In the data rows, 128 means zero.
Some points, one per row:
[ 86  63 101  96 172 137 122 171 108 173 158 138]
[ 82 126 164 182  23 255  56 255 228  29  28  70]
[137 168 147 144  95 140  94  83 166 144  85 113]
[121 164 156 116 152 171 134 106 175 119  94 107]
[105  73 120 128 166  98 149  92 117 162 171 135]
[152 142 182 186  72 160  99 186 189  75  67 134]
[145 158  99 110 121  93 142  78 100 197 137 150]
[150 141  97 125 157 136 153  51 110 152 170  88]
[119 126 148 149  94 167 141 164 161 101  99 128]
[160 143 107 104 127 104 139  88 118 135 170 129]
[120 136 171 171  54 255  50 255 226  42  39 140]
[185 172 165  97 139  60 168  44  97  59 144 180]
[110 125  86 113 187 106 151  94 108 180 155 130]
[118 118 115 140 126 156 110 179 161 118 117 129]
[116  99  84  95 196  39 114   0  78 211 240 120]
[142 144 111  81 180  73 188  62  89 137 151 143]
[119 180 110 157  35 175  96 212 189  81  62  77]
[105 123  31 171 197 192 153  83  95 135 168 166]
[ 67  76 114 129 190 135 129 133 116 161 182 152]
[ 54 118 184 153  96 202  92 182 166 129  94 130]
Then 10 other points, each followed by its number:
[110 105 176 134 147 162 118 158 167 103 114 138] 0
[171 112  93  97 181  57 153  72  78 141 158 225] 1
[ 97 145 140 120 112 151 123 168 141 107 138 118] 2
[224  97  51 118 152  79 145  91  84 132 152 127] 3
[130 179 143 136  90 104 117 178 152 140  89 122] 4
[112 169 164 169  55 212  69 249 196  40  71 101] 5
[135 171 182 176  31 168  68 206 134  54  97 100] 6
[166 130 124 143 135 137 172 143 115 137 100 121] 7
[120 126 153 156  80 221 109 185 144  92  91 153] 8
[121  93 116 140 168 110 147 151 119 135 163 120] 9
Which of these numbered points is nearest to each point below, looking only along the 2 directions in which the first points spread most? Its number follows each.
[141  94 108 109 196  58 163  34  62 190 175 139] > 1
[133 193 131 157  74 153 123 170  85  43 123 125] > 4
[112 115 155 147 153 199 109 181 147  95  67 110] > 8
[102 123 159 168  58 124 150 227 193  85  79 110] > 8
[100 120 122 122 182 121 117 137 127 131 170  99] > 9
[ 90  75 140 112 115 130  92 117 135 151 162 142] > 9
[141 154 120 117 122  70 193  81 101 140 128 129] > 3
[149 141 134  98 102 150  97 144 107  99  87  99] > 4
[ 80 105 104 107 129 131 144 107 145 118 154 133] > 9
